In the data rows, 128 means zero.
Some points:
[177 127 131 152 137 164 120  95 126 105 175 151 142 150 145 140 116 134
 119 155 112 111 124 149 135 139 151 157 150 141 176 131 151  99 113 120]
[176 112 128  97 107 128  78  98  81 109 164 145 134 135 135  99 100 162
  82  95 151 108 116 104 112  98 105 151 146 138 139 142  93  85 151 152]
[103 119 120  80 142 109 113 121 135 131 139 162 129 147 119 139 131  56
 122 146 130 124 139 129 124 139 124 153 143 158 184 130 156 157 139 100]
[103 101 115 102 145 141 135 110 130 125 107 147 126 133 169 134 116 132
 138 166 103 127 109 148 148 146 121 121 152 110 177 126 151 152  96 107]
[150  99 104 120 102 142 150 179 116  93 122 138 102 116 159 110 145 144
 138 102 100 130 161 132 160 137 119 137 100 113 101 125 168 177 138 132]
[122 167 129  53 158 124 164 149 126 136 131 145 146 177 126 129  79 135
 123 137 129 120 113 124 107  89 134  98 149  97 142 114 117 153 136 118]
[ 84 140 156 171  90 144 125 157 110 138 130 149 113 170 111 115 132 146
 122 100  99 146 157 145 102 115 158 129  98 124 120 148 160 136 118 112]
[149 119 168 141 108 140 124 170 131  95 167 166 125 150  73 139 137 121
 131 110 125 129 113 170 154 130 100 132 115 122 139 149 118  96 112 112]
[135 155 107 154  91 149 101 148 108 152 184 148 108 142 144  92 131 140
 159 146 118 158 123 155 162 143 129 148 106 150  92 107 109 145 143  72]
[126 101  81 118 117 119  93 123  90  87 156 101 118 151  82 138 152 135
 158 118 142 123 123 118 134 126 132 118  88 131 120 113 125 119 118 123]
[145 187 126 136 142 110 132 119 104 146 109 113 119 140 127 155 149 102
 113 183  96 146 166  85 148 124 126 137 135 106 177 144 108 117 112 124]
[147 144  92 111 147 145 114 155 116 122 120 198 127 125 140 109 144 148
 123 133 103 123  83 156 161 114 140 125 117 128  87 126 159 130  91 134]
[174 116 144 130 122 145 111 161 114 136 131 170 119 153  88  84 116 147
 137 139 123 167  55 172 106 130 152 132 112 114 127  86 123 129 112 155]
[ 98 147 154 126 130 132 116 141 123 126 104  94 145 126 141 161 145 139
 105 108  97 121 134  88 131  95 142 160 121 111 119 140 125 134 142 123]
[140 124 107 150 100 129 139 181  98 120 121 155 132 117 132 108 128 126
 138 107 151 140 185 141 143 181 134 116  83 172 106 122 150  96 157 108]
[129  85  96 116 181 108 128 136 138  74 145 133 113 175 132 129 132 128
 106  90 156 128  75 119 111 155 118 102 135 150 170 162 117 126 111 131]
[135 127 143 146 114 120 115 113 130 118  67 124 150 141 150 133 141 140
 118 117 137 100 138 172  93 133 131 139 141 104 157 143 128  95  87 131]
[141 122 136 126 147 139 112 118 156 117 109 147 144 152 109 107 128 156
 133 142 157 181  67 139 151 150  91 172 116  90 124 136 149  94 137 124]
[122  94 134 125 124 126 145 111 177 147  88  96 103 133 143 141  93 110
 167 144  88  88  93 109 166 114 113 127 159 125 126 144 116 121 171 127]
[207 102 143 104  91 132 137 141 108 110 126 150 118 138 131 140 106 124
 130 125 137 123  92 118 123  89 117 157 119 123 104 100 151  96  97 104]
[ 80 107 117 106 122 113  87 146  95 111 131  99 140 144 117  97 114 151
 145 157 103 151 138 174 119 112 157 135 119 108 102 134 150 101 147 137]
[102 124 102 106 106 105 150 113 130 171  89 119  97 139  92 128 120 175
 120 129 161 150 130 137 146 114 133 141 142 160 147  96 125 101 154 177]
[112 136 128  75 135 119 137  88 165 135 119 127 139 152 166 156 113 114
 106  94 125 130 150 110 155 108 119 102 114 171 102 136  88 106 127  90]
[169 121 104 145 109 144 105 110  89 100 146 132 152 155 120 118 119 119
 120 153 155 112 137 122 170 121 141 124 126 114 147 117 112  77 141 102]
[155 128 168 102 113 157 118 106 183 106 103 146 124 109 116 159 133 114
 144 133 111 101 155 107 151 118 139 128 160 143 125 121  74 144 140 120]
[143 148 133 129 112 147 101 119 157 169 160 118 141 150 136 164 152 116
 122 115 102 152  81 115 133 131 133 105 135 146 171 164 160 164 131 139]
[100 129 158 156  77  83 101  98  83  87 130 187 131 161 112 120 101 103
 144 150 118 129 131 112 168 100 116  88 127  99 127 131 162 127 114 151]
[105 167  93 162 156 118 162 139 133 141 161  99 102 113 177 124 146 108
 129  93 136 167 131 170 102 108 123 123 172 111 114 110 150 127 123 143]
[114 133 171 176 166 165 155 129 110 135  96 114 130  93 151 164 103 118
 121 147 139 124 127 133 125  95 165 122 120 165 144 141 130 121 110  80]
[136 150 129 157 124  97 146 171 112 123 138  84 142 134 134 119 172  80
 160 107  97 109 141 133  97 140  88 116 176 151 115 108 128 141 119 116]
[100 146 139 156 161 122 143 146 139 125 119 118 148 108 114 172 138 113
 154 148 113 108 136 103 144  68 136 138 135 153 142 150 104 124 141 151]
[106 108  88 146 150 123  83 155 158 131 187 125 147 121 114 102 119 166
 155 137 103 107 164 125 110 154 107 151 160 118 101 124 161 134 135 129]
[123 154 102 126 140 150 124 148 151 140 127 116  98 112 100  85 143 103
 113 105 138 130 142 112 139 157 134 135 166 117  55 139 131 131 104 136]
[140 126 109 142 131 151  63 147  88 128 121 135 121 136  76 139 106 134
 122  89 115  85 124 159 106 125 113 127 111 113 124 131 162  97 104 181]
[104 107  99 173 102 126 157  99 168 121 184 135 113 106 113  91 136 122
 107 152 116 133 168 147 134 131 110 129  96 129  90 147  97 133 106 121]
[116 131 119 134 163 148 127 135 177 165  77 165 181  94 132 154 132 120
 120 127 123 168 143  85 134 117 123 169 117 134 137 112 162 124 120 141]
[ 82 123 139 115 109 129 102 119 112 151 140 162  84  99 138 114 111 139
 121  79  99 122  80 143 163 159 144  86 118 106 201 110  94  93 154  93]
[159 112 127 109  97 144 152 116 145 140 160 112 145 100 122 134 141 140
 184 122 100 144 171 137  66 150 147  75 130  91  92 133 127 130 134 127]
[100 126 135 124  89 181 128 138 129 125 123 140 125 140 108 111 133 140
 140 135 162 147 117 150 132 114 163 142  97 100 126 119 145  72 129 133]
[103 117  93 120 151 111 122 115 147 132  78 137  79  97 129 184 119 138
 140  96 142 137 109 103 125 115 106 154 127 136 126 106 125 145 107 165]
[104 157 127 120 145 115  81 140 174 105  96  99 145  94 128 141  81 131
 156 114 137 164 104  80 110 108 141  87 151 175 138 159 108 116 154 140]
[105 124 125 135 103 143 147 116 131 122 103 101 151 141 146 166  65 139
 104 132 181 141  96 114 121 157 115 166 170 122 127  93  94 187 146 114]
[165 125 159 139 150 107 142 128 126 154 115 125 124 172 127 155 104 109
 125 116 134 109 146 120 162 119 169 147 132 136 140  82 143 151 144 164]
[146 102 102 124 125 106 150 165 137 184 177 150  93  95 136  93 128 155
 169 124 164 127 159 119 106 147 140 120 112 114 137 175 118 142  94 107]
[104 179 169 133 121 135 128 154 127 135 128 127 127 127 154 164  91 127
 128 154 147 110 147 131 111 120  94 138  83 159 147 124 125 167 114 114]
[150 111 140 131 161 107 132 133 156 153 111 100 123 112 117 167 146 123
 135 163 126 147 132 135 143 105 117 165 113 147 157 125  95 148 100 122]
[130 111 134 136 146 130 147 160 111 104 165 115  83 133 150  71 147 126
 150 126  80 133 167 102 112 157 123 139 115 115 124 135 102 107 154 117]
[131 170 157 119 119 116 131 143 154 109 105 105 119 129 157 140 110 147
  84 153 133 143 176 118 149 121 150 131 162 140 165 163 106 132 114 137]
[147 181 114 144  86 101 156 129 161 128 119  92 132 111 164 107 143 106
 143  92 152 127 152 138 102 129 116 115 149  95 126 133 110 102 129 141]
[122 107 194 118 157 129 145  60 105 119 141 110 133 117 126 136 134 128
 122  98 132 108 104 100 107 108 113 110 137 145 148 143 139 153 142 133]
[134 114 107 165 116 155 154 120 103 135 144 149 120 132  94 100 147 205
 121 137 150 174 174 151 154 131 125 115 145 127 115 140 129 186 146 128]
[103 121 104 178 143 111 154 168 176 126 127 103 124  97 153 116 141 189
 126 125 102 125 118  98 135 156 126  95 139 138 110  52 164 106  77 137]
[113 148 145  89 120 127 149 101 166 112 136  83 127  98 106 119 131 127
 121 143 150 123 112 100 136 130 170 146 120 170 131 123 136 158 155 181]
[ 87  93 120 128 138 155 102 114 143 149 115 114 142 127 155 112 144 126
 126 110 140 110  60 103 129 138 137 152  75 130 193 159 178 156 139 149]
[151 108 165 125 168 131  98 127 114 164  83 116 132 148 149 117 123 150
 117 166 128 128 160 113 104 136 115 143 104 139 129  95 111 134 149 111]
[116  92 143  98 122 112 102 131 116 126 140 185 192 130 130 146 158 150
 129 137 204 138 103 124 112 138 162 183 137  93  95  69 125 125 131 129]
[129 126 136 119 123 114 144 110 156 152  83 118 136 144 152 126 103  98
 135 149 117 134 110 113 130 120 126 130 138 172 103 192  84 131 138 166]
[134 141 119 145 142 146  75  76 162  96 122 134  89 149 104 105 116  84
 116 131 133 193 113 164 116 143 135 118  84 100 148  88 117 167 141  95]
[121 154 129  95 145 150 132 117 138 131 132 119 109 138  95 150 137 139
 141  95 141 109 141 114  99 113 123 173 161 146 141 136 113 121 125 148]
[131  99 146 129 131 126 130 107 109 142  96 107 163 123 152 114 128 119
 132 126 120 131 134  93 151 105 136 133 146 133 123 145  84 133 103 163]
[124 156 159 127 105 130 145 116 119 109  92 147 127 179 117 127 141 126
 104 153 145 101 113 117  94 154 136 111 103 140 113 158 120  92  89 147]
[126 148 151  70 165 134 159 111 109 130 154  95 116 119 144 177 113 122
 145 125 132 136 129 122 144 138 119 138 139 140  95 127 109  95 137 167]
[130 145 100  80 111 133 126 107  81 122 102 100 162  72 101 139 106  84
 132 131 134 149 121  98 161 131 132 124 134 125 167 116  94 171 113 105]
[134 116 119 134  92 158 136 114  83  88 136 157 125 152 106 142 147 134
 131 117  78 161 122 129 119 131 128 125 125  87 113 156 105 116 159  97]
[148 139 145 124 147 139 139 108 116 103 130 153 170 106 139 100 148 128
 145 162 143 132 105 162 117 111 109 153 100 116 161 111 123 141 118 155]
[127 141 112 147 108  94 108 139 116 115 170 137 182 137 121 111 146 152
 132 116 110  92 148 134 165 136 143 107  79 107  90 126 109 143 150 133]
[113 133 156 122 157 117 121 111 112 148 115  93 137 145 134 158 118 127
 153 166 149 120 143  89 165 170 112 103 131 118 124 143 114 144 115 121]
These points spread out most along one direction. Take the direction at right angles to it along which they spread out most. Then take the direction at right angles to both along which they spread out most. Go by this last direction. For each point below, how far along it does it lie, from 0 to 99? The average is 50, and the first point in the table lies past the average. One standard deviation of the points above along it is 16.
[157 118 147 131 119 118 136 169 145 128 126  95 123  71 133 101 122 109
 103 103 140  99 144 128 109 134 151  95 148  89 108 132 173 143  99 114] 43
[110 119 125 145 110  88 136 113  93 111 154 135  78  90 117  94 133 126
 121 152 126 100 148 126  82 166 151 159 155 175  84 117 130 123 133 112] 54
[145 153 117 114 143  79 180 123 110 162 160  84 138  97 124  93 143 121
 115  89 120 112 117 123 104 126 112 151 126 137 103 127 156 108 151  89] 48
[114  61 122 148 136 104 127 152 122 134 151 166 116 136 129 173  97  88
  79 117 109 120 104 152  83 144 138 102  64  76 153 111 118 134 163 162] 45
[148 127 100 152 214 112 160 158 154 136 110 132 146 109 126 117 121 113
 151 103 173 116 133 142  98 147 143 123 154 124  95  99 175 115 131 109] 15
[121 133 136 136 161 154 190  80 138 144 116 120 154 137 106 149 125 142
 104 145 128 162 137 120 142 110 107 108 111 166 144 145 125 148 135 105] 54
[131 160 118 153 135 154 148 123 142 152 150 101 115 105 160 119 178  85
 118 107 173  80 127 157 132  74  98  85 131 104 116 123 140 149 110 116] 50
[153 145 111 115 119 144 102 109  78 116 122 180 127 142 141 116 162 125
  91 127 113 118 119 151 164 142 135 124 145 106 125 131 140 116 167 138] 64
[ 96  70 170 115  93 117 102 119 141 147  99  95 133 108 138 172 157  83
 124 129 133 120 151 167 131 149 127 107 152 187 128 117 118 126 101 162] 50
[139 120 130 131  94 146 137 131 130 152 122 108 102 108 121 107 151 117
 119 174 126 130 158  97  83 125  65  63 174 107 122 116 160  94 149 103] 60
[125 142  95 159 135 116 163 143 137 147 144 120 158 107 116  98 105 128
 101 126  90  59 140 154 116 142 114 125 105 121 107 152 107 135 137 117] 58
[136 143  99 125 101  81  83 127 133 104 141 140  92 140 117 139 150 188
 135 147 113 132 106 166 129 116 128 104 129 119  89 161 154 148 140 121] 49
